In the rows, 128 means zero.
One turn sends every row of this set to another row. A few are shown first. Where does it send the rows asked after them?
gebu: [120 124  95 118 111 112 139 130 115 144 141 113 136]
tavir: [106 108  94 112 139 128 158 131 119 125 105 123 119]
nudal: [117 149  94 138 112 140 133 149 122 149 140 127 117]
rero: [106 148 102 122 132 113 124 121  96 145 128 136 127]
goli: [110 130  99 101 117 111 150 136 113 128 104 120 132]
nub: [119 112  94 112 120 115 157 130 113 129 125 108 131]
kig: [116 155  93 147 115 135 143 143 123 156 137 122 117]
dudos: [132 150  80 136 133 121 147 140 105 132  85 124 131]
tele: [111 124  84 131 152 145 165 145 126 133 123 126 114]
buda: [130 161  80 127 142 126 156 129 108 138  89 135 128]
Dimaz: [120 136  89 131 121 129 147 137 117 155 153 117 132]
gir: [133 141  92 119 112 110 118 139 111 140 127 131 127]
rizu: [116 140 101 117 102 116 127 146 112 135 126 129 130]
Gofa: [126 161  88 132 138 137 150 115 114 156  97 133 129]
sosog: [129 158  86 134 139 127 160 129 102 141  92 135 132]
gadis: [126 131 102 127 127  99 125 138 106 138 132 138 123]
tigas: [116 128 106 102 116 117 153 135 114 118 109 128 129]
tiro: [115 133  95 110 139 132 177 135 127 124 105 117 121]
sozo: [117 144  95 135 132 156 164 141 129 142 132 125 106]
mive: [128 153  77 134 123 124 129 130 113 144  87 122 121]
poma: [128 141  82 131 144 155 162 135 119 149 125 130 102]
luro: [129 159  81 137 128 132 133 118 121 153  95 126 119]
domun: [128 154  84 132 129 137 131 118 123 156  94 120 126]
nokor: [120 116 106 110 136 107 147 121 104 132 113 136 117]
modil: [129 153  76 127 132 121 143 136 105 134  83 127 126]
komer: [122 128  83 131 154 146 147 144 125 148 130 125 101]
sikan: [113 154  92 151 140 124 136 141  98 140 137 133 115]
Fidod: [107 131 100 103 141 120 130 113 114 131 109 122 123]
tufol: [131 151  82 135 126 140 128 145 119 158 138 131 114]
Tobo: [130 164  83 134 139 134 151 118 118 149  97 134 123]
Konil: [107 116 105 115 118 108 133 123 113 133 117 130 129]
tofod: [117 115  95 113 152 136 160 125 115 138 112 129 103]
rizep: [115 128  90 119 156 134 145 126 126 120 107 110 108]
Geman: [119 116  88 120 134 132 176 136 113 132 129 110 124]
mavap: [132 147  79 135 126 126 128 133 117 141  87 114 128]
Kos: [132 125  99 106 122 107 146 127 106 121 105 130 124]
Dal: [119 148  91 138 138 147 173 140 132 142 126 119 111]
vama: [127 139  87 140 139 124 125 153 119 149 142 131 114]
Kopu: [120 131  85 132 135 141 170 140 116 147 146 116 125]
buz: [115 142  89 148 141 136 146 149 125 147 144 134 121]
zag: [111 144  99 123 101 112 128 140 111 147 124 122 130]
vemer: [129 125  93 112 141 136 173 125 111 126 105 130 108]
tiva: [120 142  85 149 155 136 148 145 116 125 123 117 104]
bevov: [113 136 101 138 120 113 127 134 117 148 141 136 130]
fiv: [117 130 102 113 135 142 176 133 125 122 113 127 115]

goli goes to zag
bevov goes to buz
vemer goes to Kos
Now these:
tigas goes to rizu
nokor goes to gadis
Geman goes to nub
sosog goes to dudos
Tobo goes to buda
rero goes to sikan

One turn sends every row of this set to another row. A few are shown first. Where does it send the rows asked after them?
nomu: [124 148 129 115 118  99 131 138 116 156 107 108 132 115]
les: [151 134 138 108 118 125 134 116 144 126 132 151 144 137]
lotep: [122 149 116 112 142 136 106 144 129 133 136 132 132 112]
silon: [116 163 149 109 122 110 131 138 120 143 110 124 148 130]
Peto: [151 137 111 135 115 122 117 135 121 158 118 111 127 129]
vele: [142 125 134 119 135 127 121 118 135 119  90 117 126 131]
rer: [121 147 125 110 101 120 103 142 107 126 111 129 146 131]
Lorel: [114 145 115 112 132 131 123 138 129 131 150 139 126 116]
Kop: [131 150 134 127 109 127 140 127 128 140 139 141 138 153]
zifi: [130 153 144 130 125 112 149 128 122 151 128 112 140 124]
Tetin: [125 121 135 115 120 120 135 113 126 103 105 126 126 129]
Dis: [165 117 116 116 118 118 123 119 137 140 121 126 131 114]
tam: [125 146 109 112 140 129 117 143 138 148 138 136 118 119]
bomo: [134 124 130 113 127 116 141 115 142 126 101 130 112 143]
Futuz: [142 127 124  91 108 114 108 128 130 120 109 143 143 119]

Dis goes to les
tam goes to Lorel
silon goes to nomu
Now these:
Peto goes to Kop
vele goes to bomo

One turn sends every row of this set to another row. A few are shown first. Where does it send the rows asked after them?
Sala: [128 121 146 118 125 121 145 126 124 147 110 108 128 170 142]
piva: [126  95 122 122 142 139 130 139 130 160 119 136 120 141 167]
Pafam: [125 118 109 124 109 117 131 129 139 148 113  89 146 135 134]
rir: [121 112  95 117 140 155 133 146 142 148 128 115 136 132 154]
labi: [124 101 116 122 160 125 136 118 124 147 136 120 119 131 147]
Luga: [123  86 116 123 120 136 142 135 150 132 101 141 131 148 158]
Fen: [147 120  96 130 126 145 128 141 127 125 109 136 119 136 139]
rakel: [132 110 133 138 108 125 155 138 129 137 114 143 128 138 128]
Benab: [144 141 146 125 122 132 146 133 140 144 110 116 135 155 139]
Sunug: [105 120 115 107 145 137 146 148 155 145 116 114 129 124 144]
setev: [121  92 126 142 143 122 114 130 138 126 119 133 124 126 145]
Suli: [126  95  97 119 138 128 128 114 144 135 100 128 129 134 161]
sas: [109 122 142 113 143 117 133 142 135 131 127 128 119 147 122]
nevi: [127 117 120 115 123 124 128 137 149 156 120  94 157 140 134]
fad: [116 121 120 117 117 114 161 137 140 142 117 130 116 151 120]
vis: [137 120 155 125 117 136 142 128 133 145 124 107 121 144 143]
revi: [132  98 108 129 148 144 116 130 127 130 114 126 144 123 155]
Topat: [120 114 157 123 131 132 135 145 131 131 115 142 135 137 141]
desiv: [112 114 123 126 167 127 133 140 132 136 120 129 155 144 143]
daval: [118 109 140 126 126 109 143 124 129 124 105 142 126 154 135]
mogad: [132 126 111 119 156 140 158 123 127 139 127 123 143 127 148]
kegu: [143 120 140 112 117 124 134 132 138 142 106 109 114 158 127]
Bod: [123 111  78 130 137 129 134 125 141 143 126 115 122 138 142]
bozu: [118 121  92 147 125 122 155 134 132 131 106 133 139 149 145]
mego: [137 105  89 137 133 140 144 126 136 146 113 132 148 138 156]
Topa: [110 119  98 117 159 133 121 130 134 134 115 116 136 142 157]
mon: [129 114 100 129 140 126 124 137 124 141 103 141 121 164 157]
zod: [123 123 128 127 132 116 112 129 151 148 124 100 154 146 144]
merov: [134 125  98 101 136 141 150 125 143 124 109 123 119 132 142]
Razu: [124 108  93 129 128 134 145 146 134 132 128 114 125 127 117]
bok: [123 110 123 130 103 123 121 121 144 129 110 103 146 151 158]
nago: [143 126 145 139 119 124 132 137 118 149 111 112 126 151 132]
vegaf: [118 133 134 126 129 132 153 155 132 147 130 130 133 140 123]
kere: [129 111 112 131 102 124 134 127 132 136 110  98 156 150 144]
sadur: [130 105 131 129 118 126 108 129 148 135 126 105 152 150 149]
dobur: [141 128 142 125 130 120 140 119 130 131 126 105 125 159 125]

Sala goes to nago
sadur goes to bok
mon goes to Fen
Now these:
rir goes to Topa
setev goes to Luga
fad goes to vegaf

